Each path below is one point turned by a fixed rotation once a step. After each direction that follows a path, write how fast that rotation turns it, in deg/step (0 if it stays still).
Each turn is a multiple of 5 degrees from 10 to 175, or 0.
Each row of a path follows its step; steps can be skipped.
path 1
step 0: 0.93	0.39	2.49	-2.11	0.86	-0.80	2.12	2.76	-1.25	-0.89	-0.91	-0.77	2.04	-3.36	4.28	-0.75	2.24	0.53	-0.11	0.09	-0.10	3.21	-0.37	-1.20	-0.30	0.18	-2.09	-0.51	2.74	0.73	-2.14	-1.44	1.25	0.66	-1.85	-3.07	-0.56	-2.79	0.56	0.36	0.69	-2.30	-0.21	-0.71	4.41	-0.66	0.33	-0.62	2.18	-0.05	2.66	-2.05	1.33	1.21	1.73	2.77	-0.33	0.58
step 1: -2.69	0.11	-0.94	-1.96	2.40	-0.56	0.90	-3.11	-1.85	1.29	1.28	0.48	1.40	-1.49	-0.86	-0.26	-2.14	-0.07	-1.12	-1.71	0.68	-1.13	3.79	2.98	0.00	0.39	2.50	-3.66	1.60	-0.75	-1.52	-0.05	-3.35	-1.43	0.86	2.52	1.15	-1.99	2.42	-0.69	1.25	3.49	-0.38	1.17	2.20	-1.95	-1.23	1.25	2.52	1.58	2.36	-0.44	1.10	0.82	-0.54	-1.01	-0.47	-1.70
step 3: 0.67	-0.61	-3.19	2.41	-0.39	-3.03	-2.03	0.51	-2.49	0.30	5.36	0.27	0.04	-1.74	-0.56	-0.87	-0.69	-1.68	-1.45	-0.56	-2.11	-0.94	2.31	-0.88	-1.82	-2.56	-1.99	1.02	0.15	1.51	1.84	0.44	-0.72	1.80	0.04	1.29	0.59	1.81	-0.59	1.60	-0.86	0.69	1.71	-2.34	-0.49	0.98	3.38	0.49	-3.85	1.00	0.67	3.54	1.74	0.42	-2.29	-0.08	-1.44	0.10
step 4: 1.93	-0.94	-1.28	2.62	-0.06	-0.32	-0.87	-0.46	4.24	-1.40	-0.45	0.02	0.59	-1.71	-0.34	-1.18	1.35	-0.73	2.66	-1.31	-1.10	-0.48	0.07	-2.83	0.94	0.80	1.14	3.68	0.57	1.45	-0.65	3.58	1.18	-1.54	2.25	0.88	-0.09	0.16	0.85	-0.05	-0.18	-2.74	2.76	-0.09	-3.79	-4.17	0.52	1.58	2.26	-2.34	-1.87	-0.78	-0.90	-2.14	0.60	-0.10	-1.97	-1.98
step 5: 0.92	-0.64	3.41	1.25	-0.52	-0.44	1.40	-1.15	-0.78	-1.72	-1.67	3.86	4.49	0.27	-2.14	0.00	0.71	2.04	2.32	0.57	-1.40	-0.31	-1.94	-1.51	1.21	-2.22	4.45	-0.16	-0.77	0.04	0.13	0.12	-0.21	-0.04	0.84	-1.63	1.97	1.00	-0.27	2.66	0.86	0.47	-0.41	-0.86	0.00	4.38	-0.20	0.13	0.31	-1.10	0.17	1.45	-1.34	-1.18	-2.55	0.13	-0.88	4.46
step 6: 1.57	1.30	-2.11	0.98	1.27	3.18	-0.33	0.66	2.60	1.05	-1.94	0.03	-0.42	2.38	1.12	-0.42	0.79	1.29	-4.07	-0.85	1.93	-0.13	0.77	0.85	2.06	-2.76	0.60	0.00	1.57	0.25	0.06	-2.66	2.18	-1.27	-3.88	1.68	1.34	0.30	-0.05	3.79	1.17	2.13	1.82	-0.57	-1.53	0.43	-3.64	-1.50	0.62	-1.31	-0.29	-1.70	-2.17	0.47	2.68	2.11	1.68	0.69
step 7: 0.25	-1.89	-0.49	-1.86	1.09	0.23	1.74	-2.27	-1.27	-1.54	0.70	-5.55	-0.25	2.47	-2.62	-1.71	-1.25	3.71	-0.84	2.57	2.86	-1.64	-2.37	-1.52	1.77	1.35	1.98	-0.21	0.25	-0.68	-2.05	0.20	-0.50	1.16	-1.63	-1.41	-0.89	-1.15	-2.02	-0.56	0.72	-0.47	0.25	0.15	3.04	1.51	1.60	-1.58	-3.03	1.20	-0.24	-1.93	2.64	-0.04	1.99	0.62	-0.19	-1.16
step 9: 0.90	-2.15	2.20	1.71	-3.32	-0.02	0.59	0.02	-1.43	2.75	-0.47	-1.50	-3.40	-1.32	1.04	2.39	2.22	0.09	-0.34	0.29	-0.78	2.18	-0.16	-0.94	-0.78	0.51	-2.97	-0.09	2.59	1.39	-4.68	-2.02	2.25	3.78	2.15	0.08	0.44	-2.49	0.78	-1.68	0.93	-1.71	-1.20	1.87	0.60	0.78	-0.24	0.58	1.19	-0.61	0.34	1.34	2.28	2.28	-1.04	-2.33	-1.75	0.52
step 12: -0.06	2.98	0.10	-1.25	4.44	-0.94	0.04	-2.45	-2.20	1.09	1.21	-0.66	2.57	0.33	-1.02	-1.36	2.50	-1.44	-2.31	-0.47	-2.16	0.01	-0.15	0.28	0.22	-0.82	0.73	2.29	1.08	1.84	0.36	1.14	-2.06	1.80	1.67	0.84	0.32	0.74	1.47	2.75	-0.70	3.43	-1.24	-3.57	-1.18	-1.32	0.56	-1.77	-0.77	1.90	2.69	0.16	0.76	-1.31	-3.63	-0.76	3.50	-0.78
Speeds:
-0.26	0.67	1.30	0.53	-0.70	0.12	0.24	-0.15	0.68	0.16	1.21	-0.33	-0.39	-0.05	0.29	-0.49	-0.05	-0.41	0.08	0.01	0.56	0.84	0.13	0.01	0.53	0.25	0.23	0.28	0.11	-0.18	-0.12	0.15	0.94	0.26	-0.17	0.14	-0.60	0.26	0.20	0.27	-0.08	-0.32	0.30	0.56	0.02	0.34	0.66	-0.13	0.92	-0.22	-0.41	-0.76	0.02	-0.20	0.63	-0.17	0.37	-0.06 : 160
-0.38	0.27	-0.31	0.39	-0.54	-0.52	0.08	0.05	0.52	-0.12	-0.25	-0.25	-0.21	-0.41	-0.21	0.71	0.24	0.17	-0.30	0.47	0.74	0.52	-0.57	0.51	0.38	0.27	0.28	0.38	-0.25	1.21	0.77	0.55	0.05	0.16	-0.56	-0.65	0.03	0.05	0.06	0.01	0.34	-0.07	-0.14	-0.20	-0.49	-0.15	0.06	0.77	0.76	0.30	0.87	0.58	-0.29	0.46	-0.30	0.12	-1.13	0.42 : 65
0.28	0.25	-0.24	0.62	-0.84	0.21	0.76	-0.08	-0.36	-0.44	0.13	-0.16	0.30	0.68	-0.05	0.10	0.52	1.01	-0.41	0.40	0.63	-0.81	-0.14	-0.15	0.38	-0.06	-0.16	0.15	-0.01	0.05	0.15	-0.13	0.06	-0.89	0.18	-0.10	0.27	0.21	0.23	-0.49	0.97	-0.43	0.54	0.66	-0.84	0.36	-0.25	-1.03	-0.62	-0.26	-0.66	-0.27	-0.16	0.33	-0.07	0.01	-0.08	0.52 : 35
-0.41	0.26	0.18	0.18	0.04	0.12	0.04	0.11	-0.22	0.42	-0.40	0.62	0.41	-0.68	0.12	0.76	-0.06	0.89	1.00	-0.42	-0.04	0.51	0.31	-0.25	0.54	-0.60	0.38	-0.02	0.22	0.64	-0.29	-0.55	0.82	-1.00	0.23	-0.37	-0.59	-0.25	0.25	0.24	0.38	0.25	0.28	0.00	0.41	-0.55	-0.32	0.79	-0.60	0.62	-0.14	-0.24	0.10	-0.35	0.56	0.07	0.47	0.74 : 70
-0.78	1.28	-0.14	-1.00	0.28	-0.34	0.42	-0.67	0.52	-0.05	0.02	-0.12	-0.09	0.14	-0.60	0.04	0.09	0.47	0.14	0.75	0.11	0.21	-0.30	-0.22	-0.41	0.35	0.00	-0.95	0.46	0.16	0.01	0.04	-0.04	-0.02	-0.71	0.96	0.17	-0.10	0.45	1.10	0.36	0.16	-0.21	0.07	0.12	-0.17	0.12	-0.06	-0.56	-0.12	-0.38	0.24	-0.33	0.58	-0.08	0.68	0.56	-0.36 : 70
-0.12	0.47	0.05	-0.54	-0.06	0.80	-0.13	-0.43	-0.41	-0.17	0.23	-0.53	0.76	-0.56	-0.31	-0.28	0.58	-0.53	0.65	-0.10	0.19	-0.78	-0.11	0.60	0.22	0.84	0.51	-0.64	-0.75	0.01	-0.35	0.38	-0.41	-0.40	0.25	0.09	-0.03	-0.12	-0.14	0.09	-0.99	-0.54	0.74	0.73	-0.15	0.03	-0.49	0.98	-0.20	-0.20	-0.01	-0.36	0.12	-0.12	0.10	0.25	-0.75	0.23 : 110
0.14	0.20	0.02	-0.26	0.67	0.26	0.20	-0.06	0.03	-0.37	0.09	-0.10	0.07	0.08	-0.32	0.40	-1.11	-0.69	0.37	0.10	0.17	0.73	0.66	-0.60	0.53	-0.40	0.18	0.85	-0.08	0.01	-0.13	0.69	0.54	-0.42	0.14	0.32	0.97	0.31	-0.52	0.41	-0.11	-0.22	-0.01	-0.77	-1.01	0.64	-0.31	0.13	-0.56	-0.01	-0.33	-0.63	-0.22	-0.08	-0.89	0.31	-0.45	0.04 : 40
0.18	-0.69	-0.15	0.24	-0.34	-1.36	0.23	-1.14	-0.01	-0.45	-0.54	0.05	0.06	0.24	0.28	0.17	-0.17	-0.12	0.30	0.01	0.40	0.55	-0.63	-0.01	0.27	-0.17	0.59	0.61	-0.88	-0.88	0.33	-0.23	-0.55	-0.64	-0.19	1.16	-0.12	-0.31	0.20	-0.47	-0.02	0.18	-0.09	0.34	0.44	-0.37	0.16	0.51	-0.01	0.11	-0.41	-0.58	0.18	-0.10	0.06	0.17	-0.20	-0.53 : 120
